In the data rows, the value 500 means zero.
A hidden rule labels the rows of this table. It goes by one to three of the table's principal directions, not those with the most spread.
{519, 424, 486, 356, 619, 485, 459, 439, 360, 386, 437, 477, 403, 432, 595,
 481, 348, 470, 480, 413, 458, 447, 501, 363, 428, 456, 381, 525, 403, 414,
 586, 602, 650, 478, 633, 600, 509, 400, 489, 486, 535, 594, 448, 692, 509,
 549, 525} j684
{346, 372, 773, 576, 286, 681, 607, 581, 745, 690, 607, 345, 628, 532, 134,
 282, 944, 600, 572, 470, 553, 658, 761, 515, 660, 646, 873, 359, 475, 429,
 426, 730, 514, 682, 460, 512, 662, 541, 288, 324, 306, 332, 539, 353, 456,
 429, 358} j18
{573, 421, 431, 427, 464, 548, 456, 398, 473, 583, 568, 454, 523, 563, 474,
 535, 465, 498, 545, 466, 560, 460, 519, 502, 550, 426, 523, 489, 394, 498,
 652, 550, 490, 592, 411, 450, 510, 469, 459, 584, 489, 517, 567, 485, 510,
 433, 470} j200
{622, 562, 333, 427, 450, 441, 323, 442, 450, 394, 501, 740, 408, 564, 570,
 483, 154, 517, 592, 538, 378, 429, 483, 471, 446, 377, 322, 510, 434, 576,
 682, 287, 549, 381, 464, 490, 443, 373, 551, 708, 556, 785, 535, 619, 437,
 353, 501} j684
{515, 516, 561, 604, 514, 483, 472, 442, 418, 427, 573, 396, 454, 355, 521,
 713, 487, 496, 552, 362, 584, 453, 516, 447, 558, 600, 674, 550, 398, 336,
 345, 514, 392, 494, 533, 475, 452, 518, 638, 521, 522, 372, 635, 421, 366,
 497, 485} j200
{622, 479, 433, 593, 527, 380, 308, 619, 376, 412, 621, 522, 361, 453, 712,
 742, 343, 496, 393, 635, 508, 449, 531, 550, 530, 541, 544, 577, 357, 525,
 486, 364, 357, 334, 336, 288, 355, 492, 633, 793, 541, 699, 606, 454, 424,
 302, 533} j585
{573, 473, 477, 701, 619, 566, 359, 669, 445, 465, 482, 597, 404, 464, 720,
 419, 331, 504, 382, 545, 403, 594, 449, 499, 292, 556, 476, 539, 537, 554,
 455, 387, 608, 379, 486, 442, 353, 604, 512, 605, 439, 599, 407, 489, 344,
 517, 375} j200
{522, 427, 446, 388, 534, 250, 546, 067, 467, 575, 623, 421, 610, 465, 394,
 601, 621, 380, 676, 405, 599, 312, 307, 354, 753, 258, 449, 612, 351, 603,
 692, 527, 378, 449, 370, 369, 846, 427, 562, 660, 658, 158, 526, 403, 494,
 577, 375} j383
{518, 495, 577, 780, 768, 783, 630, 890, 566, 768, 325, 341, 540, 576, 722,
 353, 563, 439, 235, 585, 453, 562, 471, 648, 353, 601, 597, 462, 519, 523,
 346, 669, 608, 483, 400, 308, 376, 736, 409, 378, 389, 549, 322, 424, 514,
 518, 480} j383
{440, 516, 438, 537, 519, 235, 486, 473, 357, 328, 430, 528, 467, 362, 577,
 619, 361, 458, 522, 489, 426, 367, 343, 332, 534, 477, 421, 574, 437, 628,
 528, 446, 499, 279, 616, 518, 546, 335, 621, 598, 663, 588, 350, 683, 548,
 487, 541} j684
{493, 577, 397, 461, 506, 476, 506, 479, 625, 583, 546, 706, 534, 681, 456,
 429, 480, 521, 616, 641, 400, 493, 453, 559, 506, 434, 329, 512, 671, 660,
 637, 238, 543, 458, 464, 445, 536, 498, 445, 547, 517, 590, 509, 465, 506,
 493, 422} j200
{427, 586, 549, 490, 474, 513, 530, 472, 561, 424, 489, 551, 487, 570, 404,
 400, 480, 593, 487, 598, 418, 420, 602, 486, 479, 499, 421, 455, 605, 509,
 511, 363, 623, 517, 557, 584, 475, 449, 437, 408, 456, 558, 572, 659, 545,
 576, 593} j682
{606, 474, 424, 451, 208, 458, 262, 462, 260, 185, 654, 555, 265, 416, 566,
 720, 296, 600, 438, 415, 648, 618, 746, 594, 356, 626, 543, 567, 448, 319,
 391, 548, 349, 564, 567, 733, 306, 491, 600, 698, 462, 555, 680, 489, 470,
 415, 580} j585
{442, 496, 455, 539, 361, 441, 491, 586, 424, 472, 453, 634, 611, 509, 572,
 621, 402, 612, 573, 465, 484, 463, 400, 472, 712, 488, 579, 459, 516, 606,
 448, 521, 545, 385, 509, 548, 559, 442, 531, 610, 501, 581, 384, 454, 536,
 392, 477} j684
{290, 522, 493, 563, 460, 548, 761, 442, 602, 783, 434, 243, 680, 602, 343,
 213, 770, 653, 419, 376, 430, 370, 431, 494, 589, 356, 674, 305, 425, 691,
 551, 870, 637, 562, 542, 610, 763, 472, 242, 343, 409, 361, 275, 630, 692,
 643, 356} j200
{394, 456, 614, 534, 250, 586, 472, 465, 697, 562, 486, 664, 702, 509, 271,
 386, 577, 613, 735, 506, 443, 538, 495, 433, 694, 525, 684, 358, 563, 513,
 534, 310, 576, 608, 457, 524, 587, 466, 449, 461, 348, 481, 547, 382, 390,
 381, 413} j684
{522, 500, 401, 415, 491, 450, 539, 310, 458, 463, 503, 459, 433, 547, 460,
 421, 455, 481, 516, 518, 477, 347, 585, 474, 430, 437, 380, 523, 394, 534,
 646, 533, 498, 554, 443, 554, 586, 398, 394, 547, 532, 530, 572, 633, 598,
 470, 508} j585
{401, 397, 509, 309, 164, 334, 450, 303, 542, 422, 632, 617, 604, 461, 263,
 459, 622, 579, 612, 436, 578, 629, 466, 441, 651, 390, 562, 453, 579, 633,
 594, 570, 412, 556, 548, 713, 707, 442, 491, 556, 476, 306, 453, 431, 524,
 545, 410} j585
{328, 405, 481, 586, 487, 329, 579, 471, 402, 384, 379, 486, 454, 309, 593,
 508, 356, 467, 518, 376, 394, 296, 408, 320, 383, 626, 506, 532, 479, 670,
 536, 483, 643, 484, 589, 691, 555, 432, 515, 415, 560, 452, 400, 836, 616,
 537, 498} j383
{582, 503, 429, 281, 471, 415, 373, 549, 398, 232, 460, 800, 388, 530, 606,
 635, 184, 476, 603, 658, 435, 445, 604, 440, 502, 533, 230, 568, 540, 513,
 602, 271, 540, 419, 467, 558, 376, 339, 534, 611, 597, 846, 614, 643, 548,
 260, 661} j18
{369, 429, 470, 323, 632, 346, 640, 581, 454, 469, 384, 493, 550, 441, 666,
 540, 410, 523, 375, 470, 418, 299, 389, 393, 618, 475, 441, 445, 502, 692,
 569, 637, 646, 462, 520, 641, 562, 392, 479, 330, 572, 601, 430, 817, 732,
 564, 651} j682
{566, 510, 523, 490, 458, 516, 367, 329, 342, 308, 671, 516, 336, 455, 509,
 715, 319, 522, 545, 506, 595, 455, 611, 490, 478, 510, 512, 600, 483, 323,
 433, 405, 427, 489, 530, 519, 456, 562, 618, 696, 473, 387, 696, 424, 334,
 505, 471} j200
{701, 554, 438, 625, 400, 511, 267, 607, 488, 502, 469, 676, 610, 324, 638,
 726, 241, 468, 641, 338, 571, 673, 230, 518, 634, 537, 676, 474, 410, 342,
 377, 291, 326, 373, 423, 295, 310, 552, 865, 662, 552, 577, 516, 213, 191,
 309, 476} j18
{587, 573, 552, 809, 766, 424, 405, 575, 381, 506, 562, 444, 397, 425, 751,
 669, 459, 403, 474, 539, 480, 443, 443, 464, 441, 591, 515, 685, 390, 410,
 348, 286, 463, 257, 431, 203, 416, 612, 674, 693, 582, 473, 519, 384, 296,
 497, 376} j682
{580, 620, 570, 598, 494, 569, 514, 470, 641, 571, 571, 601, 602, 541, 349,
 516, 566, 457, 737, 567, 531, 511, 556, 510, 681, 527, 617, 511, 472, 387,
 429, 300, 370, 486, 329, 291, 567, 509, 573, 535, 516, 504, 676, 259, 323,
 342, 466} j682
{474, 496, 494, 623, 496, 530, 543, 611, 567, 663, 484, 439, 608, 538, 538,
 541, 520, 547, 544, 507, 463, 394, 515, 494, 619, 618, 652, 444, 368, 521,
 528, 433, 512, 509, 387, 360, 440, 451, 480, 491, 480, 652, 570, 500, 506,
 326, 462} j200
{571, 583, 402, 508, 366, 589, 470, 503, 380, 498, 511, 292, 498, 512, 496,
 482, 508, 661, 263, 324, 615, 617, 507, 624, 479, 367, 648, 373, 380, 409,
 384, 922, 402, 520, 623, 641, 418, 487, 484, 531, 438, 494, 400, 465, 542,
 605, 546} j684
{400, 297, 608, 398, 414, 510, 537, 535, 475, 453, 473, 401, 512, 403, 375,
 480, 612, 459, 440, 428, 589, 610, 502, 440, 496, 521, 560, 479, 601, 529,
 532, 729, 591, 623, 638, 652, 556, 503, 469, 336, 487, 351, 354, 631, 625,
 633, 610} j200
{527, 610, 395, 509, 635, 517, 504, 251, 478, 458, 428, 413, 439, 477, 497,
 436, 521, 554, 496, 396, 406, 369, 363, 463, 397, 323, 391, 452, 488, 456,
 513, 485, 552, 540, 604, 550, 502, 432, 409, 466, 491, 411, 505, 545, 473,
 684, 484} j682
{333, 384, 659, 496, 382, 754, 703, 623, 803, 717, 386, 466, 700, 443, 204,
 179, 865, 512, 551, 296, 535, 798, 436, 570, 495, 568, 769, 295, 774, 500,
 392, 774, 598, 821, 634, 715, 648, 656, 363, 029, 323, 203, 325, 391, 533,
 726, 485} j585
{583, 705, 392, 562, 543, 338, 412, 343, 472, 342, 544, 722, 423, 488, 586,
 684, 341, 519, 665, 503, 424, 341, 414, 497, 534, 449, 344, 589, 567, 534,
 433, 129, 423, 356, 418, 447, 454, 461, 627, 635, 624, 490, 682, 459, 402,
 469, 518} j383
{569, 555, 538, 466, 609, 625, 571, 611, 662, 518, 324, 715, 441, 524, 498,
 467, 445, 308, 632, 574, 423, 529, 465, 618, 454, 523, 336, 542, 669, 470,
 426, 373, 483, 486, 401, 387, 548, 611, 533, 410, 546, 483, 500, 365, 461,
 387, 609} j585
{440, 610, 681, 336, 506, 323, 562, 293, 400, 357, 543, 220, 395, 296, 350,
 520, 613, 377, 282, 335, 632, 536, 420, 452, 507, 167, 576, 512, 352, 462,
 313, 999, 224, 342, 671, 643, 752, 586, 705, 517, 602, 068, 318, 535, 491,
 754, 573} j18
{617, 664, 377, 587, 450, 494, 351, 518, 386, 260, 491, 701, 390, 427, 608,
 564, 225, 612, 531, 447, 443, 504, 473, 516, 416, 485, 479, 468, 546, 477,
 366, 354, 490, 416, 502, 603, 341, 455, 577, 591, 522, 656, 566, 548, 403,
 451, 568} j585
{524, 439, 541, 363, 696, 641, 558, 690, 537, 679, 509, 505, 525, 631, 605,
 463, 484, 437, 471, 605, 507, 544, 579, 545, 533, 538, 468, 499, 487, 437,
 577, 545, 597, 533, 433, 388, 496, 573, 461, 436, 473, 683, 506, 499, 528,
 433, 494} j684
{509, 525, 451, 379, 442, 359, 387, 625, 516, 286, 463, 849, 440, 516, 541,
 575, 232, 455, 582, 639, 395, 525, 510, 456, 478, 535, 283, 567, 678, 633,
 594, 189, 541, 394, 569, 578, 379, 383, 627, 515, 599, 790, 523, 657, 529,
 414, 682} j684
{463, 432, 565, 497, 392, 436, 450, 652, 437, 444, 538, 494, 450, 418, 574,
 582, 598, 493, 339, 529, 591, 687, 486, 610, 480, 524, 583, 517, 573, 543,
 339, 662, 370, 446, 499, 552, 517, 651, 565, 582, 467, 373, 362, 369, 535,
 512, 503} j585
{530, 454, 551, 233, 375, 439, 441, 427, 631, 407, 689, 711, 429, 598, 373,
 611, 502, 470, 645, 676, 545, 474, 792, 562, 602, 582, 413, 559, 573, 483,
 619, 251, 379, 645, 311, 517, 493, 465, 502, 508, 499, 572, 895, 470, 524,
 319, 624} j585
{344, 422, 546, 603, 520, 302, 583, 380, 447, 685, 597, 387, 746, 485, 514,
 555, 659, 547, 549, 469, 530, 360, 275, 328, 826, 365, 689, 512, 373, 696,
 559, 567, 524, 345, 447, 383, 805, 493, 536, 654, 519, 297, 326, 417, 494,
 577, 253} j682
{656, 666, 384, 455, 613, 615, 487, 673, 591, 483, 354, 670, 458, 600, 562,
 417, 370, 423, 463, 563, 440, 664, 455, 642, 307, 495, 244, 504, 677, 474,
 474, 391, 479, 472, 555, 478, 270, 511, 531, 378, 577, 718, 466, 479, 504,
 505, 654} j18
{571, 456, 503, 697, 427, 703, 394, 652, 503, 517, 454, 504, 494, 568, 545,
 477, 483, 588, 445, 599, 488, 573, 599, 594, 425, 630, 554, 462, 528, 419,
 456, 392, 580, 566, 442, 404, 288, 534, 399, 560, 358, 637, 535, 395, 445,
 388, 509} j585
{665, 560, 381, 562, 430, 656, 337, 374, 564, 491, 398, 649, 565, 507, 438,
 410, 369, 543, 713, 473, 424, 553, 384, 471, 461, 463, 434, 422, 468, 348,
 586, 214, 538, 554, 478, 387, 365, 400, 474, 586, 448, 647, 559, 344, 290,
 362, 423} j684
{447, 351, 402, 505, 445, 420, 359, 214, 315, 328, 564, 494, 377, 403, 521,
 518, 463, 624, 568, 303, 451, 449, 423, 338, 393, 439, 449, 535, 524, 512,
 603, 494, 692, 552, 731, 722, 552, 398, 389, 601, 445, 351, 441, 597, 452,
 710, 328} j200
{603, 602, 448, 640, 678, 792, 556, 926, 617, 615, 259, 535, 437, 610, 707,
 407, 412, 480, 327, 689, 372, 559, 544, 739, 281, 685, 400, 414, 599, 457,
 378, 421, 558, 514, 381, 333, 178, 610, 387, 369, 432, 836, 484, 477, 547,
 305, 632} j200
{367, 351, 421, 282, 406, 663, 664, 600, 696, 630, 182, 514, 606, 515, 477,
 121, 493, 611, 343, 376, 334, 458, 403, 562, 385, 464, 436, 192, 634, 709,
 677, 740, 814, 795, 497, 811, 503, 458, 196, 089, 350, 566, 347, 857, 815,
 574, 658} j383
{459, 544, 507, 606, 512, 570, 609, 629, 558, 607, 488, 398, 481, 478, 476,
 476, 569, 465, 436, 351, 548, 574, 527, 613, 408, 594, 656, 485, 556, 467,
 377, 655, 465, 589, 595, 575, 484, 605, 569, 305, 496, 422, 466, 528, 550,
 637, 575} j585
{530, 601, 284, 408, 558, 430, 527, 229, 460, 411, 518, 564, 359, 531, 506,
 534, 329, 546, 604, 491, 386, 190, 467, 504, 468, 350, 360, 475, 474, 587,
 631, 373, 511, 546, 421, 556, 594, 386, 418, 574, 548, 552, 662, 672, 572,
 483, 545} j585
{498, 423, 453, 412, 639, 637, 555, 296, 352, 492, 473, 210, 328, 525, 505,
 403, 581, 509, 348, 343, 551, 466, 601, 524, 275, 442, 404, 526, 456, 265,
 541, 799, 657, 690, 757, 670, 541, 503, 344, 393, 419, 351, 461, 615, 590,
 820, 521} j682
{436, 496, 300, 576, 623, 574, 713, 586, 540, 763, 293, 448, 685, 678, 642,
 320, 420, 536, 414, 603, 367, 258, 345, 517, 491, 453, 420, 398, 476, 779,
 708, 522, 692, 551, 366, 447, 529, 441, 291, 425, 476, 718, 348, 693, 755,
 460, 499} j585
{523, 572, 467, 319, 700, 461, 486, 131, 381, 327, 618, 368, 243, 575, 422,
 539, 519, 536, 514, 501, 447, 253, 664, 418, 420, 312, 261, 574, 449, 374,
 610, 502, 591, 540, 640, 577, 563, 355, 355, 529, 541, 448, 695, 698, 533,
 688, 552} j18
{622, 683, 282, 505, 640, 427, 536, 383, 449, 544, 509, 549, 517, 618, 571,
 596, 346, 396, 564, 613, 506, 381, 349, 536, 460, 354, 293, 594, 500, 600,
 606, 318, 355, 410, 422, 347, 466, 472, 587, 641, 662, 597, 517, 470, 531,
 476, 516} j383
{592, 669, 607, 555, 647, 623, 473, 751, 422, 295, 455, 479, 231, 503, 610,
 562, 477, 470, 271, 599, 513, 651, 694, 675, 273, 593, 366, 574, 634, 308,
 172, 604, 442, 374, 610, 518, 278, 633, 534, 449, 520, 543, 504, 470, 474,
 551, 685} j18
{513, 364, 449, 407, 533, 473, 566, 748, 509, 562, 405, 683, 572, 603, 661,
 567, 284, 340, 479, 735, 497, 453, 500, 526, 544, 600, 348, 586, 567, 720,
 669, 403, 531, 463, 310, 401, 472, 515, 538, 531, 576, 744, 453, 581, 672,
 278, 629} j383
{431, 625, 363, 179, 304, 334, 647, 345, 578, 467, 484, 748, 707, 671, 308,
 544, 370, 532, 768, 613, 485, 317, 487, 428, 770, 379, 316, 449, 559, 720,
 728, 360, 435, 515, 419, 628, 633, 260, 481, 477, 651, 699, 597, 647, 727,
 300, 623} j200
{297, 339, 519, 544, 426, 389, 695, 571, 498, 540, 375, 486, 672, 413, 465,
 419, 547, 446, 584, 415, 492, 452, 443, 323, 530, 686, 570, 522, 534, 673,
 582, 586, 635, 567, 596, 675, 629, 404, 461, 293, 552, 488, 326, 707, 689,
 530, 488} j682
{441, 495, 461, 444, 368, 357, 455, 376, 459, 473, 644, 513, 562, 604, 398,
 606, 558, 607, 592, 614, 516, 401, 574, 437, 690, 445, 504, 515, 449, 563,
 636, 374, 476, 476, 509, 478, 557, 336, 466, 657, 509, 612, 578, 512, 560,
 436, 480} j684
{459, 511, 635, 783, 391, 561, 528, 650, 565, 666, 547, 347, 686, 422, 386,
 463, 692, 559, 515, 321, 601, 668, 470, 479, 620, 618, 869, 436, 430, 442,
 328, 641, 469, 478, 533, 430, 489, 562, 592, 404, 472, 372, 402, 382, 386,
 540, 399} j18
{436, 539, 522, 446, 722, 631, 677, 598, 723, 815, 395, 506, 657, 687, 478,
 330, 658, 449, 515, 595, 396, 479, 350, 560, 553, 384, 400, 421, 647, 635,
 603, 462, 640, 534, 451, 356, 575, 587, 377, 314, 486, 502, 378, 480, 583,
 582, 465} j200
Here are more rows. What is the label of each one?
{466, 480, 582, 544, 396, 558, 473, 845, 536, 569, 475, 662, 613, 504, 591,
 518, 441, 509, 492, 559, 531, 737, 473, 565, 545, 647, 608, 470, 603, 535,
 379, 481, 490, 411, 475, 483, 418, 641, 605, 508, 463, 614, 360, 374, 453,
 355, 438} >> j200
{467, 588, 476, 275, 629, 441, 618, 507, 609, 577, 484, 574, 516, 653, 495,
 451, 577, 431, 382, 655, 464, 478, 404, 620, 549, 234, 300, 488, 675, 725,
 555, 579, 436, 452, 450, 505, 638, 578, 469, 455, 549, 441, 408, 498, 666,
 624, 612} >> j585
{409, 644, 434, 541, 575, 458, 708, 537, 568, 526, 383, 507, 562, 585, 450,
 383, 656, 509, 523, 511, 416, 458, 471, 502, 438, 515, 375, 494, 637, 663,
 456, 547, 520, 494, 583, 618, 530, 421, 350, 303, 585, 527, 399, 585, 683,
 581, 525} >> j200
{472, 468, 498, 475, 505, 547, 521, 670, 624, 560, 455, 603, 512, 560, 555,
 444, 550, 521, 445, 592, 446, 578, 508, 610, 436, 612, 419, 464, 681, 575,
 501, 382, 564, 556, 452, 505, 395, 574, 431, 381, 455, 556, 511, 499, 567,
 490, 533} >> j383
{531, 267, 555, 505, 290, 512, 317, 405, 461, 520, 702, 466, 550, 518, 401,
 528, 532, 547, 582, 560, 610, 577, 677, 412, 596, 595, 657, 540, 334, 401,
 680, 416, 492, 601, 430, 416, 495, 441, 479, 710, 381, 546, 637, 379, 371,
 357, 344} >> j684
{549, 548, 473, 575, 475, 512, 447, 561, 455, 468, 447, 489, 447, 457, 578,
 545, 491, 494, 477, 383, 518, 594, 516, 563, 427, 573, 529, 533, 455, 353,
 375, 543, 443, 479, 612, 531, 420, 507, 584, 505, 500, 530, 476, 402, 449,
 517, 519} >> j682
{493, 458, 525, 544, 366, 306, 356, 338, 416, 398, 626, 627, 555, 356, 477,
 703, 356, 483, 697, 413, 546, 457, 354, 337, 699, 437, 624, 574, 420, 539,
 518, 335, 412, 355, 487, 452, 618, 471, 738, 736, 566, 372, 517, 405, 310,
 443, 381} >> j200
{403, 306, 485, 535, 469, 615, 547, 788, 540, 651, 386, 616, 604, 628, 594,
 315, 488, 488, 533, 567, 443, 640, 613, 487, 362, 780, 454, 523, 615, 544,
 655, 407, 782, 640, 592, 588, 414, 488, 363, 344, 410, 786, 363, 610, 636,
 458, 450} >> j682
{517, 464, 442, 363, 428, 396, 472, 542, 277, 204, 496, 382, 217, 387, 577,
 632, 354, 444, 212, 450, 606, 543, 646, 584, 239, 535, 389, 583, 527, 489,
 427, 803, 388, 526, 682, 781, 365, 491, 574, 470, 580, 491, 467, 756, 704,
 618, 777} >> j383
{412, 483, 539, 503, 283, 381, 518, 563, 495, 422, 552, 616, 528, 445, 446,
 588, 531, 478, 581, 421, 584, 637, 550, 510, 509, 643, 574, 571, 606, 560,
 396, 524, 381, 501, 584, 682, 531, 538, 611, 470, 542, 397, 474, 439, 532,
 488, 485} >> j383
{585, 659, 497, 828, 789, 673, 665, 819, 632, 864, 368, 372, 617, 545, 673,
 371, 628, 304, 367, 556, 519, 688, 304, 692, 329, 595, 569, 542, 514, 481,
 297, 538, 350, 386, 390, 170, 426, 798, 604, 426, 534, 453, 284, 205, 400,
 522, 360} >> j585
{519, 578, 590, 333, 697, 765, 672, 638, 687, 571, 390, 379, 314, 580, 358,
 274, 694, 366, 415, 559, 446, 565, 728, 672, 222, 501, 397, 412, 598, 410,
 456, 708, 498, 743, 482, 555, 444, 587, 283, 147, 476, 552, 559, 646, 662,
 503, 711} >> j200
{357, 428, 627, 589, 609, 574, 541, 561, 564, 604, 498, 549, 641, 684, 449,
 382, 578, 554, 595, 737, 379, 410, 561, 331, 555, 547, 416, 520, 620, 616,
 675, 216, 818, 505, 534, 410, 482, 441, 318, 455, 421, 643, 460, 617, 528,
 523, 404} >> j18
{361, 504, 576, 478, 431, 293, 547, 437, 416, 398, 611, 474, 534, 422, 381,
 623, 629, 479, 521, 432, 588, 554, 392, 388, 582, 389, 550, 568, 629, 699,
 437, 643, 420, 403, 661, 652, 636, 507, 588, 495, 618, 249, 325, 551, 574,
 684, 483} >> j200
{420, 584, 480, 388, 267, 350, 442, 497, 424, 201, 465, 565, 404, 383, 418,
 546, 393, 635, 442, 455, 468, 509, 550, 482, 474, 506, 474, 417, 558, 501,
 417, 532, 478, 457, 688, 775, 428, 351, 555, 456, 533, 601, 485, 734, 603,
 514, 698} >> j684
{591, 551, 442, 712, 490, 295, 320, 595, 293, 455, 625, 579, 475, 409, 825,
 817, 376, 530, 466, 413, 580, 542, 384, 542, 619, 556, 619, 644, 381, 473,
 295, 410, 347, 210, 432, 360, 457, 598, 783, 834, 577, 473, 476, 260, 338,
 443, 366} >> j585
{388, 334, 555, 623, 701, 686, 798, 765, 626, 953, 477, 142, 682, 715, 553,
 313, 819, 465, 256, 772, 539, 419, 664, 614, 559, 695, 668, 463, 370, 532,
 610, 704, 568, 650, 307, 234, 573, 585, 251, 367, 350, 641, 466, 467, 714,
 448, 449} >> j682
{549, 493, 371, 571, 293, 457, 396, 628, 476, 480, 408, 674, 641, 402, 598,
 598, 288, 555, 554, 368, 516, 591, 296, 510, 594, 532, 633, 423, 500, 578,
 472, 444, 447, 464, 489, 546, 392, 458, 671, 553, 516, 634, 409, 441, 465,
 381, 544} >> j585
{379, 574, 536, 487, 586, 531, 635, 665, 730, 637, 365, 698, 624, 646, 480,
 319, 572, 463, 537, 702, 338, 512, 403, 545, 454, 500, 320, 458, 784, 732,
 556, 251, 626, 497, 464, 478, 500, 573, 408, 319, 488, 572, 396, 547, 606,
 524, 517} >> j200
{659, 641, 497, 526, 799, 390, 276, 413, 408, 323, 632, 674, 209, 557, 701,
 818, 256, 386, 678, 788, 363, 236, 623, 453, 471, 523, 217, 733, 408, 341,
 553, 000, 463, 279, 359, 129, 341, 447, 646, 835, 623, 767, 850, 478, 285,
 267, 521} >> j18
{396, 598, 623, 335, 671, 271, 721, 324, 605, 442, 525, 544, 492, 491, 362,
 604, 608, 277, 664, 660, 475, 264, 504, 390, 647, 440, 311, 653, 552, 626,
 517, 377, 337, 388, 399, 418, 756, 472, 571, 437, 710, 307, 625, 539, 571,
 472, 569} >> j200
{510, 446, 607, 439, 455, 562, 522, 723, 499, 492, 483, 443, 488, 445, 475,
 480, 533, 427, 395, 499, 599, 716, 599, 547, 465, 606, 584, 496, 481, 412,
 401, 743, 414, 487, 553, 531, 455, 560, 563, 420, 509, 542, 409, 472, 508,
 439, 558} >> j18
{653, 539, 281, 365, 478, 513, 401, 432, 387, 398, 402, 650, 457, 522, 633,
 550, 236, 482, 534, 438, 516, 586, 363, 544, 348, 474, 210, 540, 573, 432,
 576, 411, 511, 480, 591, 572, 336, 464, 552, 568, 583, 600, 453, 485, 496,
 495, 512} >> j200
{490, 444, 394, 402, 276, 640, 353, 427, 513, 334, 398, 708, 400, 550, 432,
 320, 321, 689, 623, 449, 334, 484, 671, 484, 345, 550, 410, 367, 553, 415,
 644, 340, 757, 714, 630, 777, 389, 316, 288, 455, 324, 783, 597, 685, 525,
 418, 550} >> j682
{581, 685, 417, 456, 640, 664, 559, 595, 596, 560, 333, 443, 448, 621, 486,
 273, 432, 492, 363, 710, 354, 452, 507, 607, 329, 373, 330, 362, 446, 500,
 557, 506, 491, 472, 432, 380, 383, 455, 357, 469, 481, 800, 450, 606, 559,
 374, 594} >> j684
{492, 508, 542, 701, 835, 485, 590, 702, 376, 608, 419, 323, 506, 461, 773,
 443, 450, 387, 246, 566, 462, 475, 353, 435, 415, 479, 508, 589, 378, 582,
 413, 688, 545, 238, 512, 331, 528, 615, 562, 565, 550, 517, 227, 526, 463,
 596, 380} >> j684
{528, 531, 502, 561, 570, 375, 451, 242, 509, 443, 546, 547, 481, 387, 454,
 597, 551, 414, 688, 351, 492, 463, 322, 388, 530, 412, 455, 610, 524, 491,
 477, 356, 431, 431, 555, 452, 599, 500, 610, 555, 596, 216, 530, 356, 324,
 626, 374} >> j200
{395, 460, 603, 527, 439, 497, 490, 479, 454, 400, 526, 349, 443, 463, 381,
 472, 620, 540, 421, 582, 509, 542, 601, 438, 425, 553, 528, 506, 498, 422,
 475, 548, 510, 509, 686, 558, 473, 455, 442, 504, 434, 480, 445, 545, 502,
 566, 487} >> j684
